Each row has a name. After each piece below comes the name of the row it's from, unless a question asks for something else. Each question is about the rows just above it. Places in a row count from 0.

[  3  -2  -1  11 -17  37  -2 -41  27  11  27 -29  12 -11   5   5  -6  17
   6 -36   1 -14  -8 -10 -10  -3   9  -9 -15  31   0 -28  43 -16   2 -22
  13 -13  -5  14  -3  10 -20  -9 -23  -2   3 -24  -4   5 -15  23  -5  -2
   6 -12  -5  20 -26 -26  24] = k938
[  3  -4 -10   2   8  -9  16  24  -1  12 -10  -1 -20  25 -24   3 -10 -12
 -10   9  10  10  -1   5  -6  17   5  -9  12 -14 -28   3  -3 -11 -14  -6
  -8  18  -5  26  21  -1  -1   6  13 -22   6  -6 -29 -22 -12   8  -5 -10
  12  10 -11  15  -8   2  10] = k258
[ 16  21  -7  22 -37  56   9  26   7 -44  12 -24 -11  17 -52 -29  17 -10
  37  12 -35  -1 -29   5  -3  13   1  27 -56  -6  21  18 -47 -16 -32 -24
  -7  -6  13  10  -8  13  37 -38  39  18 -20 -44  27 -36  29   9 -40 -22
  -3 -15   4  48   5 -13   3] = k655
[ -8  -3  -8  -1   8  -5  14  17   3  15  -1   8 -17  13 -22  20   5 -12
 -13   9  19  18  -6  -5  -8   8   8  -8  28 -18 -16   3  11 -13   6  13
  -8  17 -14  25  10   1 -19  12  -2 -18  -2  15 -23 -27 -16  21  -7 -27
   2  16   1  -4 -14 -15  32] = k848
[  3  -2  -1  11 -11  37  -2 -41  26  11  27 -30  12 -12   5   5  -6  18
   6 -36   1 -14  -8 -10 -10  -4   9  -8 -16  30   0 -27  43 -17   2 -22
  13 -13  -5  14  -2  10 -19  -9  -9  -3   3 -25  -4   5 -14  23  -6  -2
   6 -12  -5  20 -26 -25  24] = k132
[ -3  -1  -3   3  -1   5  -2  -4 -15  23  13  -1   0   9   7  15 -15   1
   0 -10  14 -21   4 -14 -15 -13  14   5 -24  -1   3 -14  -3   2  -3   8
  10  11 -10 -20  -6 -37  22   8   4 -15   0  -8  11  16 -15   0  -1   3
  -9   0   7  -9  -8   2 -12] = k145
[  0  14  17 -19 -17 -13   1  19  -6 -22 -15 -18 -37   0 -16 -10 -12  19
 -17 -28   3 -10 -17  17   6   5 -10 -23   1 -20 -33  21   6  -8  11 -34
   7  13 -23  -3 -12   7   3 -14  -2   4  21 -23  12  20  -6 -11  -2  17
  -5   0  -4  -9   0  17  -2] = k900
[  3  -2  -1  11 -17  37  -2 -41  26  11  27 -30  12 -12   5   5  -6  18
   6 -36   1 -14  -8 -10 -10  -4   9  -8 -16  30   0 -27  43 -17   2 -22
  13 -13  -5  14  -2  10 -19  -9 -24  -3   3 -25  -4   5 -14  23   7  -2
   6   0   0   0   0   0   0] = k105
Which row holds [  0  14  17 -19 -17 -13   1  19  -6 -22 -15 -18 -37   0 -16 -10 -12  19
 -17 -28   3 -10 -17  17   6   5 -10 -23   1 -20 -33  21   6  -8  11 -34
   7  13 -23  -3 -12   7   3 -14  -2   4  21 -23  12  20  -6 -11  -2  17
  -5   0  -4  -9   0  17  -2]? | k900
The row with [ -8  -3  -8  -1   8  -5  14  17   3  15  -1   8 -17  13 -22  20   5 -12
 -13   9  19  18  -6  -5  -8   8   8  -8  28 -18 -16   3  11 -13   6  13
  -8  17 -14  25  10   1 -19  12  -2 -18  -2  15 -23 -27 -16  21  -7 -27
   2  16   1  -4 -14 -15  32] is | k848
The row with [ 16  21  -7  22 -37  56   9  26   7 -44  12 -24 -11  17 -52 -29  17 -10
  37  12 -35  -1 -29   5  -3  13   1  27 -56  -6  21  18 -47 -16 -32 -24
  -7  -6  13  10  -8  13  37 -38  39  18 -20 -44  27 -36  29   9 -40 -22
  -3 -15   4  48   5 -13   3] is | k655
Where in the named rows is [-38]? | k655, 43

[ 19  -3   8 -20 -17  20 -12  -3 -24   4  25  11  14]  k417
[ -8  25 -13  13  17 -31 -15  26 -18  -8  -1 -20  -5]  k48
[ 11  22  10  26 -33  -9 -28  26  15  -7   3  -2 -15]  k64
[ -1 -11  14 -15   5  15 -29  17  29  -4  -4  28  -2]  k36
[ -3 -37  25   5 -18 -42  21  15   9 -22  11 -14  16]  k405
[ 29 -15 -29 -12   8  12   6   5  30   6  26  -9  -7]  k167
[  6  -6  12  25  13  -6 -12 -12 -13 -14  19  22  -9]  k236
[-21 -34  -9   3  -6 -15 -12  13 -23  30  -8  13  34]  k344
[-21   2  -7 -18  23 -13 -26  29   6  16  43   1  -6]  k828
[ 23 -25 -27  21  -8 -12 -14  -1  -5  -9 -16  19  11]  k750
[-32  15 -32  16 -31  18   2 -13  17   8   7  26 -11]  k119
[ -3 -18   4  29  15  34 -25 -35  13   7   4 -29  20]  k864
asked: [ 23 -25 -27  21  -8 -12 -14  -1  -5  -9 -16  19  11] | k750
Where in the named rows is [43]? | k828, 10

[ 16 -22  30 -14] : k638
[-9 31 -4  2] : k887
[-23  16  36  15] : k490
[ 17 -44  -8  -7] : k784
[-3 21 22 29] : k591
Where in the named rows is [30]? | k638, 2
[-22] is at row and place | k638, 1
Row and place of [36] in the named rows: | k490, 2
Row and place of [2] in the named rows: | k887, 3
Row and place of [-9] in the named rows: | k887, 0
[29] is at row and place | k591, 3
[21] is at row and place | k591, 1

